One vector is turned by the same rotation once a step. Each row is the vector after some number of steps, and that number follows the row.
The counts run from 0 to 393.
[121 134 139 116 116 157 161  79  95 111 126 138 119 122 128 128 102 140
 100 145 152 134 134 127 109 127 141 127  74 133 151  93 163  96 136 161
 157 122  77  72  85 151 199 102 125 136 148 101] : 88
[136 121 120  87 112 116 161 180 146 148 137 136 123 100 115 152 114 100
 158 117  94 121  71 127 145  99 101 125 118 109 132 138 157 178  96 136
 149 100 116  97 156 169 121 139 115 120  39 111] : 365
[131 131 119 170 143 155 154  60  77 116  94 138 180 119 163 134 107 112
 111 142  86 124 112 139 144 132 148 167 131 123 131 134 128 119 152 161
 122 115  77  79 138 157 184 149 133 138 115 115] : 76
[109 140 124 164 127 145  84 142 157 138 123 127 116  85 126 108 126  76
 153 110  49  84 102 135 151  83 141 119 146 148 133 130 112 147  91 155
 117 133  85 120 115 127  92 160 143 133  93 122] : 162
[149 139 103 119 155 125 127 128 122 142 163 109 151 112  81 118 135  94
  97 126 119 105 140 108 133 130 153  80 135  95 172 121 115 125 102 141
 151 128 160 103 178 132 142 108 169 101  73 131] : 274
[109 160 157 128 158 136 113  59 118 141 110 119 129  95 166 114 142 144
 130  96  95  99 149 136 100 126 159 149 129 144 157 139  72 119 133 160
 117 163  86 121  74  92 104 146 149 159 158 136] : 190
[152 182 121 168 130 158 108 112  79 116  90 170 136 131 110  89 114  82
  84 118 123 116 114 128 107 133 180 107 127 140 131  89  99  86 161 166
 110 154 105 105 124 164 147 143 163 106 124  97] : 183
[124 155 113 150 131 140  62 119 126 103 130 126 141 114 103 100 140  48
 134 148 135 102 116 108 128 103 150  70 128 145 126 136 150  97  94 152
 135 131  88 133  77 135 107 151 113 112 165 106] : 174
[118 124  88 105 130  97 105 143 197 119 106 146 114  99 120 111 145 117
 134  75 109 107  99 120 148 168  79 107 117 150 160 111 105 120 146 158
  95 138 201 143 126 158 113 153 128 135 111 131] : 259
[102 114  76 132 152 128 110  70 164  98 125  95 178  87 121 136 103 126
  82 138  70 124 155 143 161 164  95 112 121  99 163 106 150 142 114 102
 110 106 145 109 168 150 180 100 142 124 140 150] : 40
[136 125  98 118 166 125 190  84 139 115 141 113 130 114  77 110  89 117
 112 152 106 146 145 143  60 134  98 121 124 108 161  93 113 140 121  82
 154 156 142  83 125 161 160 111 125 118 136 142] : 52
[108 110 145 103 114 109 159  96 149 143 118 109 152 126 141 161 156 190
 116 114 129 159 189 144 121 184 106 172 104 116 122 147 117 137 137  96
 130 123 160 137 181 114 118  90 108 124 132 147] : 4
[131  99  69 147 123  76 149 188 190 122 153 116 137 145 125 130 136 147
 132 118 134 154 143  96 151 144 121 132 150 110 151 131 116 161 112  75
 157 123 182 140 170 152 144 146 107 120 111 156] : 32
[152 132  76 164 143 125 167 131 127  94 133 126 164 166 109 123 100 122
  92 165 154 179 141  99  98 141 174 131 144 130 129 112 105 111 151  93
 161 141 121 104 133 163 198 151 101 118 179 131] : 69
[145 115 115 138 160 139 150  62 101 115 151  65 175 112 147 128 113 122
 101 152 104 100 147 112 152  93 154 134 130  85 161 148 149 148 108 140
 184 119  79  88 136 134 171 136 151 113 110 108] : 71
[115 160 111 140 118 136  88 205 119 109 138 141 111 101  88  94 121  92
 124 133 117  98  96 111 138  79 174  77 149 101 133  99 140 156  95 123
 118 131  99 130 124 158 124 129 154  93 100 120] : 156
[102 168 104 130 129 132 106 127 179 126 113 123 159  73 146 140 135 123
 108 115 117 107 142 164 169 166 183 133 111 135 107 104 169 129  94 151
  98 101 113 114 149 119 173  72 112 169 154 124] : 136
[150  89 101 169 137 125 146  87 109 109 130 113 139 145 101 124 119 133
  84 146  85 142 155 106 124 135 111 126 151  84 158  94  75 141 151  92
 123 151 152 122 188 161 135 140 168  72  95 131] : 284
[118 161 150 118 124 128 139 141  93 160  95 147 172 100 194 154 115 174
 142 105 112 129 112 137 152 123 183 172 116 111  90 145 131 181 131 146
 135 109 102 111 144 125 132 120 102 155  95 113] : 113
[100  95 154  88  87 128 138  97  82 111 147 144 117 129 147 147 142 140
 146 130 140 138  92 110 140  95  69 102  78 133 163 159 189 112 120 148
 145  98  84  87  96 126 141 116 115 137 106 148] : 329
[117 111 168 134  82 140 145 145 139 149 114 194  89 146 126 149 169 144
 138 101 107 161 132 135 125 145 119 161 131 161 110 112  79 126 162 130
 100 128 119 122 194 113  80 109 123 126 104 142] : 230
[116 122 147 122 112 110 111  96 170 134  88 143 105 104 126 140 143 130
 115  87  82  92 164 141 166 170  79 152 109 128 132 102 114 120 154 138
 103 117 164 154 196 142  92 116 143  89  81 100] : 248
[108 124 154  66  98 104 130 134 170 150 136 144  68 125 105 127 163 149
 157  83 174 120 129 107 100 119  90 108 100 163 132 164 125 110 128 138
 144 141 144 163  88 106  57 113 107 120 119 122] : 228
[113 116 107 119 113  99 125  95 105  92 119 150 155 140 169 139 144 136
 127 101 165 143  90  97 146 143  87 111  95 155 154 174 149 107 173 172
 159 117 137 133  83 155 142 176 105 124 117 114] : 318
[139 113 142 123  83 144 191 108 114 134 127 166 127 160 144 166 131 120
 106 144 128 171 118 132 141 154 115 160 100 136 124 109 146 105 161 155
 135 104 115  70 185 143 172  99 119 131  69 107] : 338
[ 94 132 154 111  79 108  77 125 120 131 110 168 116 114 178 141 181 160
 141  73 141 122 113 124 154 149 114 106 102 167 135 144 140 108 144 159
  91 120 117 159  98 106  96 118 121 129 144 146] : 222
[ 95 159 127  94 131 106 111 175 203 149 115 127 131  86 120 143 136 133
 163 109 143 132 117 151 120 117 150 133 126 155 100 170 168 160  89 127
 134 118 121 139  99 121  94 125  59 168 139 131] : 132
[142 121 132 122  98 114 126 161 170 145 120 149 104 129 101 132 154 131
 117  96 124 114 137 115 154 133 100 125 110 121 130 127 124 136 145 114
 134 123 175 177 192 158  82 127 135  55  59  70] : 247
[ 94 122 139 136  95 139 114 141  99 119 136 121 160 127 174 150 149 169
 119 126 124 132 129 117 189  90 170 141 101  99 103 142 184 155 119 130
 150 101  69 142 143 134 163 120 108 112 102 118] : 108
[121  94 120 130 135 121 149  98 199 135 144 111 103 121  80 124 137 123
 128 131  81 147 170 140  90 144  71 141 133 138 150 108  85 133 115  98
 121 154 160 114 176 125  86 101 141 123 126 152] : 266
[120 128 138 107 105 149 111  90 147 134 113 135 123 117 106 140 165 115
  88 130 106 113 178 150 167 171 116 108  86 124 135 104 153  93 115 140
  90  97 151 135 192 125 127  52 150 107 104 134] : 243
[109 114 162 120 113 149 156  90  73 105 148 109 127 125 130 142 117 150
 124 161 127 148 151 137  97  94 125 131  96 112 155 130 158 126 125 124
 157 129  51  88  85 107 162  90 116 130 162 142] : 89
[139 136 122  76 118 116 144 151  80 148 125 151 147 124  96 142 129 153
 103 127 147 142 134 120 133 155 135  89  99  79 130 121 152 140 121 105
 128 112 150 104 186 144 161  62 134  93  67 141] : 11
[125 126  72 128 153 121 143 121 175  88 133  98 120 108 101  97  79 123
 104 125 128 135 136 117  98 161  94 103  90 112 166  96 125 131 128 102
 142 145 171 116 104 179 190 145 126 128 158 126] : 51
[121 130 129 149  82 129  83 140 133 111 144 130 107 163 146 121 174 122
  97 108 178 128 152  78 154 130 165 112 109 158 147 135 134  77 132 159
 143 145 121 164 104 132 142 141 130  98 145  92] : 205
